In the rows, zero is written as 128.
Each path is a new rotation, seen through one point. The rows after it are directions, each followed by how far the rotation turns it, in degrees each step (0 if it stays put).
Each turn is a multiple of 5 degrees from 10 to 175, or 0.
Each row of a path follows its step; steps can be skipped.
path 1
step 0: | 111 | 132 | 139 | 118 | 103 | 150 | 112 | 120 | 121 | 117 | 144 | 128 | 131 | 133 | 146 | 118 | 160 |  99 | 105 | 127 | 154 | 112 | 115 | 108 | 131 | 120 | 111 | 135 | 100 | 138 | 111 | 116 | 105 | 128 | 148 | 132 | 105 | 125 | 118 |
step 1: | 117 | 117 | 102 | 139 | 149 | 119 | 156 | 149 | 134 | 113 | 171 | 126 | 136 | 146 | 110 | 140 | 121 | 152 | 112 | 152 | 114 | 133 | 128 | 134 | 140 | 157 | 146 | 129 | 129 | 126 | 114 | 129 | 141 | 130 | 112 | 119 | 137 | 147 | 116 |
step 6: | 138 | 118 | 150 | 119 | 142 | 113 | 136 | 142 | 120 | 114 |  94 | 155 | 123 | 113 | 112 | 123 | 134 | 137 | 122 | 134 | 125 | 135 | 104 | 179 | 156 | 132 | 112 | 123 | 119 | 136 | 128 | 143 | 120 | 112 | 140 | 116 | 127 | 109 | 130 |
step 10: | 137 | 142 | 145 | 124 | 139 | 125 | 159 | 119 | 124 | 122 | 127 | 125 | 137 | 116 | 113 | 135 | 107 | 161 | 120 | 151 | 153 | 130 | 155 | 153 | 126 | 124 | 140 | 120 | 101 | 118 | 135 | 151 | 135 | 111 | 152 | 112 | 127 | 155 | 124 |
step 11: | 117 | 113 | 135 | 121 | 107 | 101 | 125 | 142 | 153 | 131 |  93 | 109 | 122 |  98 | 117 | 132 | 134 | 132 | 152 | 119 | 117 | 115 | 123 | 100 | 134 | 113 | 136 | 138 | 155 | 142 | 146 | 105 | 128 | 121 | 110 | 137 | 138 | 129 | 114 |
step 13: | 123 | 151 | 121 | 156 | 135 | 147 | 147 | 117 | 101 | 140 | 163 | 141 | 134 | 129 | 107 | 142 | 133 | 140 | 108 | 137 | 131 | 115 | 145 | 149 | 125 | 124 | 117 | 128 | 100 | 125 | 140 | 123 | 124 | 126 | 103 | 161 | 113 | 123 | 119 |
step 18: | 115 | 129 | 126 | 115 | 118 | 131 | 116 | 107 | 148 | 152 | 116 | 135 | 145 | 115 | 119 | 139 | 129 | 129 | 130 | 140 | 148 | 149 | 110 | 126 | 139 | 164 | 101 | 125 |  97 | 151 | 118 | 131 |  95 | 127 | 150 | 116 | 127 | 116 | 113 |
step 22: | 111 | 158 | 108 | 137 | 123 | 139 | 136 | 114 | 122 | 101 | 129 | 155 | 145 | 119 | 117 | 153 | 104 | 146 | 141 | 157 | 136 | 126 | 124 | 101 | 120 | 135 | 130 | 126 | 109 | 124 | 123 | 146 | 132 | 145 | 150 | 141 | 140 | 108 | 118 |
| 126 | 127 | 128 | 132 | 131 | 137 | 131 | 123 | 129 | 131 | 130 | 129 | 122 | 127 | 129 | 139 | 126 | 123 | 123 | 126 | 125 | 135 | 134 | 124 | 133 | 128 | 130 | 136 | 134 | 134 | 129 | 128 | 126 | 126 | 131 | 131 | 146 | 126 | 118 | : 170
| 126 | 135 | 126 | 129 | 129 | 128 | 132 | 129 | 139 | 124 | 127 | 135 | 125 | 133 | 129 | 129 | 125 | 120 | 131 | 129 | 131 | 129 | 126 | 130 | 128 | 126 | 128 | 130 | 134 | 119 | 132 | 132 | 141 | 143 | 132 | 120 | 129 | 124 | 131 | : 140
| 130 | 124 | 133 | 130 | 138 | 118 | 131 | 128 | 123 | 125 | 133 | 124 | 137 | 125 | 131 | 123 | 125 | 127 | 120 | 131 | 120 | 131 | 130 | 137 | 119 | 127 | 133 | 125 | 131 | 129 | 124 | 129 | 136 | 132 | 139 | 130 | 134 | 130 | 127 | : 160
| 133 | 128 | 135 | 125 | 126 | 123 | 122 | 118 | 135 | 127 | 133 | 129 | 130 | 123 | 116 | 129 | 135 | 128 | 131 | 121 | 129 | 118 | 127 | 123 | 129 | 133 | 139 | 136 | 123 | 128 | 121 | 131 | 130 | 131 | 134 | 128 | 129 | 128 | 126 | : 100
| 136 | 130 | 127 | 131 | 123 | 133 | 124 | 125 | 119 | 127 | 128 | 128 | 125 | 132 | 129 | 123 | 132 | 124 | 118 | 127 | 133 | 127 | 125 | 123 | 116 | 134 | 125 | 127 | 123 | 124 | 125 | 119 | 133 | 138 | 119 | 129 | 132 | 126 | 118 | : 85
| 136 | 134 | 140 | 133 | 131 | 129 | 127 | 126 | 128 | 137 | 125 | 135 | 128 | 133 | 120 | 134 | 128 | 134 | 125 | 129 | 131 | 137 | 124 | 137 | 127 | 130 | 136 | 121 | 128 | 121 | 135 | 128 | 121 | 128 | 126 | 131 | 130 | 124 | 133 | : 95
| 134 | 133 | 138 | 126 | 129 | 130 | 123 | 130 | 128 | 121 | 127 | 127 | 118 | 132 | 134 | 125 | 128 | 120 | 131 | 129 | 133 | 131 | 126 | 137 | 132 | 126 | 132 | 126 | 123 | 137 | 128 | 138 | 136 | 122 | 126 | 133 | 125 | 136 | 121 | : 170
path 2
step 1: | 123 | 109 | 130 |  92 | 123 | 104 | 120 | 125 | 124 | 145 | 159 | 120 | 128 | 117 | 125 | 102 | 142 | 101 | 128 | 126 | 145 | 140 | 104 | 130 | 140 | 150 | 121 | 127 | 134 | 118 | 128 | 149 | 105 | 101 | 126 | 129 | 146 | 129 | 130 |
step 5: | 103 |  95 | 133 | 101 |  99 | 117 | 120 | 115 | 129 | 123 | 140 | 134 | 147 | 109 | 144 | 115 | 123 | 117 | 135 | 120 | 108 | 129 | 100 | 133 | 119 | 139 | 130 | 140 | 112 | 124 | 136 | 124 | 107 | 102 | 136 | 134 | 144 | 133 | 104 |
step 11: | 119 | 122 | 129 | 113 | 104 | 111 | 123 | 120 | 157 | 128 | 149 | 124 | 132 | 126 | 124 | 143 | 111 | 121 | 139 | 124 |  99 | 105 | 104 | 116 | 117 | 143 | 137 | 168 | 125 | 123 | 144 | 126 | 119 | 114 | 142 | 119 | 113 | 109 | 112 |
step 12: | 103 | 138 | 149 | 103 | 118 | 125 | 129 | 118 | 131 | 128 | 152 | 116 | 129 | 137 | 134 | 126 | 127 | 123 | 141 | 124 | 119 | 111 | 109 | 120 | 106 | 157 | 132 | 159 | 123 | 135 | 145 | 124 | 107 | 102 | 152 | 113 | 118 | 124 | 101 |
step 14: | 125 | 120 | 140 | 115 | 118 | 102 | 138 | 161 | 155 | 149 | 143 | 112 | 124 | 116 | 123 | 131 | 144 | 116 | 127 | 152 | 138 | 130 | 112 | 113 | 117 | 162 | 143 | 155 | 129 | 141 | 136 | 125 | 114 | 121 | 129 | 141 | 117 | 105 | 129 |
step 15: | 142 | 123 | 123 | 119 | 122 | 105 | 129 | 142 | 140 | 121 | 145 | 100 | 116 | 137 | 120 | 129 | 134 | 106 | 140 | 139 | 140 | 122 | 100 | 101 | 120 | 166 | 138 | 151 | 102 | 137 | 125 | 128 | 120 | 118 | 139 | 125 | 114 | 101 | 133 |
step 17: | 125 | 129 | 139 | 106 | 133 | 110 | 131 | 119 | 126 | 146 | 143 | 122 | 144 | 111 | 155 | 134 | 134 | 136 | 145 | 137 | 103 | 129 |  92 | 113 | 110 | 144 | 135 | 149 | 104 | 122 | 137 | 131 | 123 | 114 | 109 | 147 | 106 | 108 | 125 |
step 21: | 138 | 112 | 130 | 119 | 138 | 101 | 154 | 140 | 123 | 133 | 131 | 116 | 141 | 117 | 133 | 127 | 149 | 112 | 150 | 156 | 131 | 146 | 105 | 126 | 125 | 154 | 134 | 142 | 113 | 141 | 114 | 140 | 149 | 105 | 129 | 150 | 124 | 113 | 104 |
| 132 | 124 | 128 | 119 | 132 | 125 | 137 | 137 | 128 | 129 | 130 | 128 | 126 | 124 | 121 | 127 | 128 | 123 | 127 | 128 | 148 | 135 | 129 | 129 | 131 | 135 | 127 | 124 | 129 | 129 | 122 | 127 | 136 | 132 | 127 | 121 | 123 | 129 | 129 | : 55
| 139 | 142 | 133 | 122 | 125 | 133 | 123 | 131 | 127 | 131 | 127 | 125 | 133 | 123 | 121 | 128 | 128 | 130 | 127 | 130 | 131 | 124 | 132 | 117 | 118 | 129 | 131 | 138 | 129 | 129 | 131 | 132 | 122 | 134 | 133 | 125 | 126 | 131 | 135 | : 20
| 126 | 118 | 123 | 128 | 137 | 130 | 127 | 135 | 126 | 124 | 126 | 122 | 129 | 125 | 136 | 134 | 133 | 133 | 135 | 132 | 129 | 126 | 136 | 121 | 125 | 131 | 125 | 127 | 130 | 117 | 138 | 128 | 126 | 130 | 135 | 124 | 124 | 119 | 124 | : 10
| 124 | 126 | 129 | 135 | 125 | 122 | 135 | 131 | 132 | 121 | 122 | 132 | 131 | 125 | 129 | 128 | 124 | 123 | 136 | 118 | 129 | 130 | 131 | 123 | 120 | 133 | 118 | 135 | 120 | 139 | 132 | 134 | 131 | 131 | 129 | 130 | 135 | 129 | 127 | : 115
| 128 | 125 | 127 | 130 | 130 | 119 | 125 | 118 | 129 | 121 | 130 | 135 | 131 | 129 | 124 | 129 | 133 | 129 | 131 | 140 | 125 | 134 | 120 | 127 | 131 | 130 | 130 | 134 | 125 | 121 | 128 | 133 | 133 | 138 | 135 | 118 | 134 | 135 | 129 | : 70
| 129 | 127 | 124 | 129 | 132 | 135 | 130 | 126 | 133 | 125 | 131 | 130 | 131 | 128 | 120 | 136 | 122 | 123 | 136 | 134 | 123 | 124 | 137 | 133 | 132 | 133 | 124 | 131 | 124 | 127 | 119 | 136 | 122 | 116 | 126 | 125 | 122 | 132 | 134 | : 80
| 135 | 131 | 123 | 139 | 132 | 122 | 119 | 136 | 127 | 130 | 126 | 124 | 132 | 139 | 127 | 127 | 133 | 119 | 123 | 129 | 131 | 131 | 128 | 124 | 131 | 137 | 130 | 126 | 131 | 126 | 124 | 138 | 126 | 128 | 126 | 137 | 132 | 125 | 126 | : 55
